In the rows, 128 means zero.
First come named moves, each a turn or a mirror, each shown by rows before and after it. For each pair of rows after them, which moves, in which order, take the first row to the second? The first pair is done for you.
rona:
[132 121 108 125 132 129 124 135 136 120 110 117 109 121 122 147 142 129
 137 125 141 124 124 136 108 116 113 133 137 119 130 135] => [132 122 112 126 130 131 123 128 138 119 109 116 109 118 119 149 139 134
 139 129 139 125 123 135 105 119 111 130 135 123 127 136]
[136 104 127 124 140 124 159 150 158 109 178 130 114 181 107 128  92  97
 135  70 113 132  63 151  73  95 118 130 122 152 166 132] => [159  87 117 125 124 137  89  70 166  79 174 116 109 145 135 122 105 161
 139  91 134 121  80 132 126 145 128 150 122 155 102 192]
[118 121 118 123 119 135 116 131 160 105 144 119 117 132 133 135  81 159
 133 126 138 155  80 113 130 108 130 127 102 122 123 166] => [114 123 118 124 117 132 133 149 160 111 142 118 119 147 126 135  75 143
 135 118 139 156  78 115 117  97 126 120 107 122 137 152]
lupu:
[146 162  81 106 135 120 219 186 129 142 130 162 116 125 135 136 101  62
  88  78 134 128 115 142  78  76  80 106 132 121 141  96] => [140 156  69 111 136 122 209 185 131 133 141 157 120 136 144 138  89  58
 103  77 136 137  94 158  75  81  82 122 123 137 144 104]
[118 126 134 124 136 147 140  84 132 124 121 124 172 129 121 124 108 175
 136 125  89 136 131  82 176 155 107 128 108 151 139 179] => [128 125 134 116 135 147 150  84 122 135 115 133 169 111 115 125 124 175
 119 129  96 125 140  68 180 145 110 123 119 139 140 179]
[ 99 119 124 144 148 154 181 127  97 185 125 130 130 120 132 159 213 112
 142 135 105 161 144 128 148 132 110 105 131  51 144  92] => [103 110 109 155 152 142 187 135 101 182 127 129 111 113 123 168 212 109
 144 133 117 164 150 130 135 122 110 111 140  49 140 100]
[111 106 133 131 122 134 148 144  98 119 152 117  93 127 138 133 145 124
 114 173 171 130 116 121 145 117 169 120 130  96  95 119] => [113 100 127 135 119 133 146 138 100 116 153 111  92 134 146 139 137 121
 124 167 173 138 103 129 137 117 167 127 123 103  96 122]
riva:
[121 131 112 111 145 144 179 118 178 106  89 124 136 156 146 152 119 112
 112 111 109 144 101 144  96 113 154 119 131 133 154 145] => [128 136 111 111 148 139 172 112 173 105  79 122 142 140 142 154 128 117
 114 108 107 139 102 135  93 110 145 123 138 132 157 148]
[128 132 111 142 166 112 137 116 100 132  91 134 110  78 145 135 154 161
  79 142 158 142 183 133 161 109 144 135 109 128 115 110] => [106 129 114 143 154 110 142 131  97 139 116 128 104 111 159 125 134 144
  75 145 160 149 165 144 167 101 172 124  96 139 113  97]
[124 155 136  97 123 128 102  88  98 119 124 132 124  89 141 120 142 136
 113 132 122 108 145  88 160 137 120 106 119 124 124 120] => [109 150 138 100 108 130 111  98  94 128 147 134 122 119 152 110 123 122
 114 134 126 115 132 100 156 128 148  96 101 125 123 108]
[ 98 109  88 141 126 132 138 150 118 108 142 114  79 167 161 139 113  95
 149 126 163 139 120 183 112 126 158 148 142 134 133 119] => [133 120  83 140 152 125 115 121 130 102  95 119  88 110 131 159 157 123
 157 121 156 127 156 155  98 141 101 169 181 122 141 151]
Kun:
[164 139 130 134 136 108 124 112 112 145 154 129 150 128 152  99 130 122
 116 109 123 149 139  96 144 148 125 118 144 113 111 141] => [178 128 120 135 150  93 129 126 125 133 145 126 139 129 139 107 113 114
 127 100 132 156 133 108 112 133  98 137 157 122 125 149]
[112 133 135 133  98 146  96  94 150 131 165 130 165 157 136  98  95 136
 142 107 100 155 113 144 172 168 136 121  87 151 132 132] => [127  99 100 143 112 107 128 136 159 111 153 123  95 155 121 130  68 113
 148  97 149 166 113 170 108 124 123 154 106 150 127 150]
[112 125 122 146 129 128 132 127 116 119 128 103 122 130 129 144 149 113
 133 132 141 128 117 146 110 115 142 149 135 132 123 132] => [107 135 142 137 120 139 122 115 116 128 131 109 155 132 138 131 152 119
 134 140 117 129 116 138 140 136 134 137 127 133 132 124]

Each pair is two moves apart.
[ 95 165 154  90 110 126 147 169  98 162 184 140 196 162 152  97 116  88
 108 130  82 140 145 138 166 155 128  97 137 146 164 100] => [132 172 152  86 127 115 149 161  97 170 147 161 190  96 123 112 158 111
  88 129  86 117 188  96 160 152  95  97 175 120 164 114] : lupu then riva
[ 91 193 135 129 199 155 157 159 123 169  85  91 215 138 105 160 200  58
 155 121  74  86 156 164 108 125  67 158 175 142 175  85] => [ 45 149 134 134 132 182 110 114 103 145 172  56 192 197 193 125 136  71
 148 153 113  97 123 199 196 157 181 141  96 163  83 104] : rona then riva
[156 144 166 115  93 156 147 136 133 139 138 157 140  87  99 131 150 180
  87 111 130 120 133  75 172 140 114  84 157  95 152 101] => [142 125 159 121  84 145 174 168 124 145 164 150 106 106 108 131 132 158
  78 107 158 124 129  88 163 111 145  72 141  94 142  93] : riva then lupu
[133 102 126  94 117 119 116 116 138  99 158 140 132 145 133 108  53 131
 147 122 121 136 113 132 138 136 139 142  94 165 140 160] => [139 120 133  89 140 111 146 143 141 115 127 153 142 129 101 113  70 113
 146 105 103 138 119 120 103 118  98 141 116 160 180 146] : riva then rona
[105 110 108 133  94 131 167 128 117 160 138 103  97 124 206 131 207 135
 121 175 134  89 152 119 190 138 173  69 130 105  79 115] => [104  89  82 138 103 115 174 137 126 144 138  89  66 130 200 154 186 130
 133 164 162  95 146 142 162 123 172  91 130 114  68 134] : lupu then lupu
[158 126 122 110 132 130 126 143 119 142 149 145 154 125 124 115  89 179
  85 126  73 115 138  85 157 157 146  97 116 130 122 146] => [160 133 122 109 142 125 140 160 114 152 141 155 157 123 110 118  93 169
  83 115  62 115 139  77 137 145 126  98 123 125 147 135] : rona then riva
[189 148 159  85 134  84 102 130 166 113 113 173 151 100  67 108  60 171
 111 113  94 111 129  70 131 138  38 122 161 145 147 166] => [134 135 167  91 105  94 146 185 146 130 181 165 144 187 100  81  10 111
 104 120  95 131  81 109 136 104 115  89 113 156 152 115] : rona then riva
[134 145 148 117 115 127 150 139 130 128 135 139 141 121 107 120 119 127
 121 129 121 135 131 123 120 119 118 122 123 129 139 116] => [131 145 152 120 116 132 149 132 126 130 140 140 143 120 113 115 128 127
 117 134 124 128 134 121 133 124 122 120 118 132 128 115] : Kun then Kun
[109 129 134  86 139 122  96  97 143 129 125 123 153 148 153 133 125 121
 145  99 115 146 125 122 183 149 127 130 132 129 106 151] => [106 131 148  81 137 123  97 104 136 141 132 126 148 148 153 127 130 121
 128 102 119 138 129 111 194 141 142 118 130 121 105 144] : lupu then riva
[111  91 131 131 159 106 125 193  95 169 151  42 139 179 130  92 138 101
 134 168 143 150 137 123 113 143 149 112  89 133 128 130] => [112  95 129 121 166 101 129 201 106 163 139  40 137 183 119  97 126  95
 145 158 137 159 135 128  89 139 137 120  97 139 144 137] : Kun then Kun
[174 136 164  95 151 124  86 129  95 151 114 133 157  99 117 129 142 113
 148 150 126 118 198  96  89 160  88 153 182  87 109 147] => [125 130 173 100 128 130 132 180  78 172 176 126 148 179 142 109  96  61
 136 153 127 132 154 134  88 124 146 121 140  95 121  98] : rona then riva
[127 116 163  84 140 106 189 184  80 140 135 156 120 116  78  85  66 103
 103 109 175 149 120  93  82  60 129  88 163 136 146  68] => [130  87 154  85 107 129 102  86  86 101 161 129 110  99 133  73  54 171
 105 140 201 146 130  93 163 116 174  99 136 145  56 133] : rona then riva
[157 121 118 120 117 134 120 104 113 120 143 118 127  97 142 127 128 148
 102 136 167 126 158 113 166 123 151 131 122 112  87 163] => [135 132 137 106 101 138 126 127 131 107 172 135 172 156 140 106  72 127
 134 115 119 150 104 136 146 124 139 137  96 148 135 134] : Kun then riva
[123 136 126 146 130 136 129 137 152 107  80 166 139  94 101 194 121 145
 146 150 132 133 166  70  57 104  72 169 137 135 138 120] => [ 60 136 160 150  77 166 139 145 122 127 156 153 155 164 159 160  88 115
 128 176 125 143 129  91 114 104 165 127  81 140 114  74] : riva then Kun
[178 114 135 103 125  88 124 171 152 136 123 161  86  37  91 111 114 161
  97 149 156  91 173  89 142  88 145  93 149 115 116 129] => [149  88 123 115 102  88 142 195 146 129 161 143  60  97 121 113  68 124
 101 144 172 109 138 130 132  65 189  93 116 131 103 120] : riva then lupu
[ 80 116 115 146 122 145  91  81 101 162 181  81 103 129 187 114 163 129
 147 148 143 117 123 128 182 157 192 142 103 109  49 121] => [127 153 109 137 184 122 131 113 115 175  88 114 122  61 105 150 224 127
 151 123 109 106 161  96 112 139  77 157 173  88 124 115] : rona then riva
[135 123 110 126 144 101 137 143 163 136 128 140 119 135  85 130 100 108
 153 115 130 124 114 148  58 114  87 148 129 141 163 128] => [146 107 102 126 129 110  80  82 162 109 134 124 112 116 114 123 101 158
 156 134 154 123 124 140 101 153 112 157 118 150 108 174] : riva then rona
[141 139 145 135 123 132 113 108 140 124 126 140 156 125 119 115 116 130
 127 126 113 134 143 116 134 133 118 130 134 149 136 137] => [135 111 124 143 125 124 126 120 142 113 129 121 118 125 130 135 104 113
 134 118 140 147 139 134 118 116 132 141 128 144 123 153] : Kun then lupu
[150 135 137 110 124 104  97 101 113  95 140 158 165 120 125 119 110 174
 114 118 132 119 137  95 146 159 125 114 134 135 147 161] => [161 115 117 115 139  86 116 125 112  91 135 157 130 113 114 132 107 167
 109 109 163 117 149 100 115 136 126 124 148 124 145 172] : lupu then Kun
[162 135 150 148 159 118 129 136 121 143 121 165 132 110  76 140 113 117
 135 126 141  99 158 108  80 107  47 137 163  95 162 134] => [153 156 170 138 145 138 110 115 117 155 123 172 166 111  83 124 125 129
 132 133 115  96 159  97 110 134  50 123 149 102 159 123] : Kun then Kun
[ 95 128 139  91 149 113 141 121 138  63  84 131 186 146 132 120 133 154
 164 152 118 131  88 149  91 105 129 108 131 149 182 121] => [104  86 110 107 146 105 136 102 125  52  93 109 120 124 152 133 140 166
 149 164 173 122 107 150 101  97 170 113 133 128 120 149] : rona then Kun
[148 117 102 152 119 132 131 136 112 107  75 110 120  93 130 143 183 121
 147 131 137 122 150 113 114 129 137 134 121 129 107 169] => [132 143 128 144 124 141 152 169 108 125  71 127 152 118 116 133 186  99
 146 123  95 124 133 114 107 127 120 118 116 136 154 126] : Kun then rona
[116 151 165 117  90 162  97  91 119 142 187 108 179 195 148  91  95 148
 138 143  90 139  92 167 184 158 158 105  71 129 122 115] => [175 177 150 109 134 149  87  78 137 140  98 125 197 102  88 123 155 188
 142 125  66 127 138 123 148 170  57 130 141 113 157 142] : rona then riva
[171 105  90 125 135 102 110 102 166  82 111 115 109  82 128 152  85 170
 139 113 158 118 124 124 105 149  77 171 135 146 118 203] => [122 105 119 132  93 133 104  95 122 108 174 102 110 119 187 113  98 162
 100 146 164 106 120 122 189 158 170 124  92 130  66 169] : Kun then riva
[109 117 156 112 122 101 163 163 119 139 160 131 109 158 132 126  76 114
 129 108 152 124 113 137 118  93 188 101 117 134 109 128] => [153 132 146 102 158  86 153 138 133 136  94 143 121  88  88 150 127 150
 138 101 142 110 149 104  93 105 111 126 173 120 129 156] : riva then rona
[106 121 110 158 140 134 170 158 109 133 116 103  97 143 140 159 143  75
 134 120 144 124 119 160  92  94 149 130 137 116 158  98] => [131 132 101 153 158 137 143 125 127 122  78 109 117 108 121 169 171 103
 149 116 128 120 131 147  87 121 100 161 157 122 169 122] : lupu then riva
